(in the rows, 128 means zero)
Each row of Y is roughly a mix of the hidden directions of one of a few groups.
Y (127 x 12):
[[ 88 107 107  96 101 170 124  94 120 142 114 112]
 [141  80 134  88  96 113 144 162 147 146 146 119]
 [138 106  88 114 140 175  88 115 149 149 118 145]
 [139 161 124 109 137 102 118 183  96 109 139 157]
 [ 91 132 161 114 112 104 186 145 118 111 140 139]
 [107 107 150 101 141 176 100 122 135  88 126 157]
 [135 123  85 158 118 157 127 108 156  95 122  87]
 [133  65 105 116 106 114 134 134 162 159 143 116]
 [139 115  95 147 123 131 173  99 183 130 123 119]
 [135 132 110 181 132 164  87 130 116 165 127 138]
 [112  98  63 128 131 140 143 104 148 123  96 124]
 [147 158 143 113  92 118 146 111 175 139 170 122]
 [145 113 134 134 114 137  96 139  93 138 195 132]
 [110 153 146 122  79 150 121 119 128 123 140  70]
 [ 87 137 160 120 148  85 164 137 119 110 131 157]
 [107 161 186 127 131 106 151 146 100 120 144 148]
 [136 123 164 128 115 137 103 152  75 129 175 129]
 [114 141 130 120  83 161 132  99 140 131 105  76]
 [115 128  93 115  91 138 145  92 146 171 133  97]
 [114 122 125  97 150 171 111 131 125 127  65 132]
 [147 124 114 121 189 113  84 110 147 116 118 146]
 [120 139  97 130 138  96 158 103 178 116  91 128]
 [115 130 126 109 148 147 144 121 147 113  53 127]
 [110 159 120 154 142 162 129  81 117 135  83 133]
 [123  90  70 122 153 123 121 104 159 125 102 130]
 [120  99 159  86  99 122 153 147 122 176 129 127]
 [113  79 117 127 106 140 185 148 143 143 145 131]
 [124 127 135 150 168  97 109 156 135  94 156 167]
 [118 153 159 170  95 146 124 150  96 160 146 131]
 [135 110 124 102 142 181  75 135 105 134 119 146]
 [167 101 156 139 129 156 137 151 168 118 157 101]
 [142 137 110 132 123 106 140 172  76 145 116  91]
 [147 144 107 167 120  82 153 115 118 172 124 112]
 [107 110 103 126 151 135 111 153  69 122  94 144]
 [120 142 118 147 121  83 183 112 164 115 118 111]
 [135 138 166 152 104 103 141 146 102 134 185 121]
 [125 120  83 104 153 143 106 105 157 124  80 140]
 [109  77  87 160 129 130 122 131 149 165 132 142]
 [137 122 133 120 156 142 105 177  85  97 122 157]
 [154 122 182 148 138 152 126  92 166 114 135 117]
 [147 123  68 161 150 132 124 118 146  93 129 105]
 [109 135 172 117 152 106 127 142 105 151 128 183]
 [112 179 136 143 114 161 115  85 111 125 101 110]
 [145 122 145 105 126  94 127 172 103 142 180 134]
 [ 93 168 149 147 105 162 118  96 124 120 116  93]
 [170 154 140 138  95 165  96 129 110 151 132 101]
 [115 126 102 112 147 146 139 112 164 129  62 125]
 [145  91  70 129 130 145 103 109 157 139 112 113]
 [138 119 154 124 120 168  90 152  88 150 161 136]
 [108 119 137 122 131 155 115  72 175 119 133 158]
 [138 117 148 119 125 170  83 150  91 149 155 142]
 [162 155 148 143  88 161 102 134 107 153 138 101]
 [125 111 101 102 149 175 104 118 140 130  78 137]
 [140 119  80 146 154 144 138  93 143 124  79 136]
 [133  96 128 126 165 116 144 135 134 146 106 192]
 [114 129 164 110 151 105 138 141  99 168 123 175]
 [140 100  89 113 138 184 100 112 148 143 114 136]
 [134 136 172 136 113 120 113 156  81 130 174 132]
 [174 152 136 139 104 168  93 125 109 152 129 103]
 [112 112 110  88  83 169 135 118 148 144 149 104]
 [145 119 140 140 110 127 105 140  92 132 198 127]
 [ 96 110 115 114 113 167 122  69 139 144 109 116]
 [115 124 169 109 143 110 141 145  96 170 132 170]
 [120 119  87 105 151 152 112 109 154 126  74 132]
 [125 130 153 115  94 117 121 162 122 125 184  91]
 [165 118  91 138 103 172  98 119 136 143 122  96]
 [129 126 147 118  96 116 119 166 127 115 185  93]
 [ 97  99 132  95 114 186 114  98 136 120 120 121]
 [119 126  98 126 152 125 108 161  70 124 104 155]
 [ 93 166 151 151 107 166 122  95 121 123 115 101]
 [138 114 144 117 125 170  82 148  88 146 158 136]
 [151 123  88 135  95 164 137 108 139 123 119  79]
 [155  99 154 139 106 158 148 121 166 137 154  91]
 [108 125 151 118 125 151 116  78 164 110 139 171]
 [149 137 118 153 141  97 136 164  75 144 107 104]
 [135 162 115 139 109 129  98 127 131  84 157  80]
 [147 127 146 151 107 104 128 134 109 127 200 130]
 [108 126 170 114 149 110 140 141 101 168 127 173]
 [108 158 149 125  90 135 110 127 131 108 154  72]
 [138 138  81 169 155 137 114 109 146  85 122 118]
 [ 99 100 100 113 173  98 145 115 151 106 112 153]
 [110 133 100 116 150 118 110 161  70 119  98 141]
 [114 167 184 144 121 123 140 155  99 123 153 144]
 [119 128 114 116 148 145 144 113 164 123  58 133]
 [ 90 154 101 113 131 115 113  81 115 135 105 165]
 [ 93 130 105  78  87 158 127 104 140 139 139 131]
 [125 141 112 140 168 104 109 150  77 120  91 143]
 [171 122 158 144 120 125 148 159 162 123 161  95]
 [144 138 133 170 160  80 132 152  93 125 105 129]
 [115  84  77 149 144 122 103 115 155 153 118 138]
 [133 145 156 156 107  80 150 138 117 127 178 123]
 [ 93 120 113 188 124 126  99 138 123 163 136 148]
 [118 118 157 104  69 161 138 117 143 144 115 102]
 [145  75 132 100 121 107 151 167 138 152 150 143]
 [142 177  99 155 147 129  98 108 111  90 133 114]
 [174 148 130 139 101 170  94 124 114 152 128 100]
 [119  82  76 150 136 127 103 117 156 156 121 134]
 [103 153 184 123 136  99 156 145 104 121 142 151]
 [122 124  95 122 141 138 150 106 177 128  74 126]
 [139 126 152 140 110 114 112 143  85 126 192 126]
 [114 145  93  94  84 119 145 122 157 156 153 110]
 [139 130  96 145 180 121 130 109 124 129  91 171]
 [111 132 142 119 131 143 116  74 177 115 136 163]
 [166  87 145 112 103 135 132 146 142 171 159 114]
 [140  86 143 130 101 174 144 122 151 139 145  88]
 [128 107 105  84 160 107 148 111 157  86 113 129]
 [170 124  93 129 153 155  78 108 144 125 115 118]
 [100 165 125 169 141 159 119  88 125 112  99 122]
 [111  94 144 154 136 150 130  73 163 128 108 115]
 [133 133  86 159 126 151 121 102 155  89 115  93]
 [108 162 156 119 161 111 146 138 122  73 136 151]
 [148  86 128 100 113  99 136 172 146 127 165 122]
 [ 89 139  78 107 123 108 124 135  87 140 107 152]
 [ 89 118 122 183 142 117 104 141 127 155 141 162]
 [110 124 135 105 111 153 123  89 184 119 152 152]
 [ 84 118 145 118 142  90 174 141 134 102 139 154]
 [ 92 166 150 145 104 159 120  96 124 123 116  90]
 [146 134 137 157 111 106 156 100 157 158 130  79]
 [174 138 113 138 113 163  81 114 123 153 119 103]
 [ 93 136 150 181 127 120 121 151 108 156 150 157]
 [146  81 153 135 113 176 138 126 157 130 146  98]
 [ 97 149 174 116 120 104 173 146 109 107 140 141]
 [167 108 152 149 120 124 152 166 160 125 162 105]
 [114 131 132 110 147 150 149 125 145 120  53 127]
 [ 93 152 120  92 135 130 100 119 119 100 121 181]
 [111 122 114 109 154 149  96 144  85 107 110 171]
 [141 127 141 138 113 111 102 141  91 127 196 132]]

Each list below has two rows that fit no group; the rest each fit one group, if only roughly. Name those rows in the order they come.
    Q675: [175 131 128 143 120 174  89 123 117 164 129 112]
    Q482: [122 132 136  94  93 161 134  98 171 138 162 112]
    Q721: [114 137 180  94  76 134 127 140 127 149 142 117]
    Q582: [144 117 148 135 107 156 106 144  98 148 189 125]
    Q688: [158 105 149 139 111 135 153 148 135 142 139  64]
    Q667: [137 139  75 168 122 135 110 105 159 105 126 100]
    Q404: [116 150 162 102  78 128 115 135 124 126 153  84]
    Q12: [137  93 144  84 106  97 139 166 127 162 140 132]
    Q46: [132 116  91 132 136 152 150 104 186 142  95 128]
    Q557: [147  86 100  94 135 113 142 156 132 131 149 172]
 => Q667; Q557
    Q887: [ 82 140 111 100 135 147 103  95 122 119 116 174]
    Q961: [104 121 156 128 144 155 112  76 164 103 118 150]
    Q707: [110 133 180  97 107 112 131 151 102 161 156 127]
    Q633: [ 96 147 104 117 143 124 101 107 110 124 114 190]
    Q423: [133  80 139  90 117 119 158 147 133 172 117 149]
    Q33: [131 122 126 153 164 122 117 150  71 112  89 141]
    Q814: [156  95 169 152 126 152 142 129 170 118 151 105]
    Q199: [123 175 104 159 135 157  90 107 114 103 106 126]
    Q149: [153 138 130 129 119 196  88 129 127 154 125 119]
    Q734: [147 163  94 135 144 108 138 108 183 119 102 116]
    Q747: [117 118 164 104  85 124 128 159 126 141 170  98]
 => Q149; Q734
    Q393: [155 136 124 175 131  83 154 129 136 159 124  97]
    Q979: [109 119 175  89  81 132 140 139 126 160 132 117]
    Q922: [ 78 104 115 112 131 100 181 128 134 108 116 142]
    Q341: [148  89 120 117 110 120 114 192 122 156 142 128]
    Q862: [153 102 149 142 105 140 153 141 140 139 135  64]
    Q468: [152 138 148 162 125  95 147 114 184 133 155 130]
    Q455: [113 113 124  97 174  84 139 118 150  94 121 150]
    Q941: [ 89 109 140  99 133  77 169 131 138 107 131 140]
    Q743: [145 111 155 134  96 150 149 137 154 139 147  70]
    Q85: [106 113 132  90 164  84 156 125 146  95 125 143]
    Q332: [153  97  99 120 129 180  94 110 138 145 149 146]
    Q856: [136  70 138 116 133 118 152 165 150 134 141 164]
    Q53: [150 127 115 128 141  81 117 151 118 153 170 168]
 => Q341; Q53
    Q514: [ 84 116 136 109 120  79 174 136 139 108 134 136]
    Q917: [104 138 115 142  75 165 117 140 134 115 130  81]
    Q563: [147 105 158 138 113 137 153 150 150 134 150  69]
    Q552: [128 160 174 138  87 142 157 145  99 141 145 115]
    Q611: [134 164  96 154 138 132 103 123 120  82 144  89]
    Q410: [110 155 134 133  92 175 123  95 117 134 102  93]
    Q140: [149 116  78 123 111 156 144  97 140 130 106  86]
    Q826: [170 146 121 159 140 173  86 120 114 151 124 127]
    Q6: [108 160 122 158 131 171 124 105 118  95  90 108]
    Q562: [119 146 159 122  78 134 106 140 128 107 167  92]
    Q302: [102 127 117 126 137 146 111  63 144 125 106 165]
 => Q917; Q6
    Q303: [141 147 143 153  80 168 130 139  99 161 136 108]
    Q986: [ 91 108 136  99 120  84 174 134 147 104 130 131]
    Q692: [118 106 144 140 129 159 119  62 165 126 116 129]
    Q328: [116 101 128 104 134 189 102 123  94 114 108 140]
    Q780: [149 100 126 127 118 184  98 132 109 150 168 129]
    Q921: [121 164 104 169 125 172  94 115 109 115 109 124]
    Q176: [133 139  85 136 148 144 127  97 169 130  80 120]
    Q233: [ 95 121 139  91 129 177 104  97 144  99 124 139]
    Q200: [ 92 119 120  80 121 177 102 114 121 104 120 136]
    Q908: [138 135 159 139 142 165  77 133  85 138 149 124]
    Q634: [143 105  79 125 134 163 111 102 170 147 121 145]
 => Q176; Q908
    Q241: [117 158 128 131 138  76 162 119 158 105  91 129]
    Q571: [ 75 101  95 125 125 104 168 119 139 116 104 138]
    Q852: [144 106 137 125 114 184 100 143  96 147 164 124]
    Q965: [147 150 159 149 175 108 114 141 138  89 121 159]
    Q135: [136 127 113 153 151 110 118 170  70 119 103 135]
    Q494: [104 126 120 128 123  95 167  89 180 122 112 133]
    Q605: [138 146  93 166 155 148 113  97 139  94  99 145]
    Q958: [114 155 165 141 100  92 150 142 119  97 161 105]
    Q424: [107 110 126 100 169  81 151 127 150  96 127 146]
    Q594: [120 130 113 137  90 162 126 105 155 108 113  74]
    Q292: [134 163 115 142 112  68 145 113 158 149 150 131]
 => Q494; Q958
    Q172: [131  87 160  86 135  92 159 134 137 146 150 134]
    Q125: [103 126 148 101 169  82 151 130 136 101 134 158]
    Q192: [106 157 116 104 149 120 101 112 117 119 121 191]
    Q117: [158 107 102 159 115 160  92 122 131 175 125 117]
    Q128: [160 120 140 133  83 156 133 147 112 178 144 106]
    Q210: [ 98 158 111 122 149 103 133 126 107 133  88 178]
    Q775: [148 116 158 125 105 140 150 132 171 129 156  77]
    Q283: [122 137 125 105  86 141 136  77 167 150 147 114]
    Q656: [145 129  82 159 172 133 115 105 138 100 105 147]
    Q319: [152 129 141 146 135 162  90 150  81 138 165 125]
    Q368: [164 134 140 174 138  84 148 160 128 144 136 108]
 => Q210; Q319
    Q390: [173 140 125 150 132 172  88 122 109 161 128 121]
    Q449: [132 121 132 165 168 117 112 138  77 135  88 134]
    Q895: [133 134 170 120 152  97 149 169 110 160 134 157]
    Q24: [168 146 115 156 139 176  86 122 118 149 120 120]
    Q612: [153 115 143 126  77 161 138 137 117 177 136 110]
    Q298: [115 104 118  85 166  90 140 121 155  96 122 144]
    Q648: [117 149 111 127 142  73 150 108 160 104  92 135]
    Q583: [133 133 106 120 128  99 130 195  90 117 145 138]
    Q324: [142 123 145 122 110 124 102 151 123 117 200 110]
    Q297: [113  88  78 110 154 111 143 108 159 112 110 136]
 => Q895; Q324
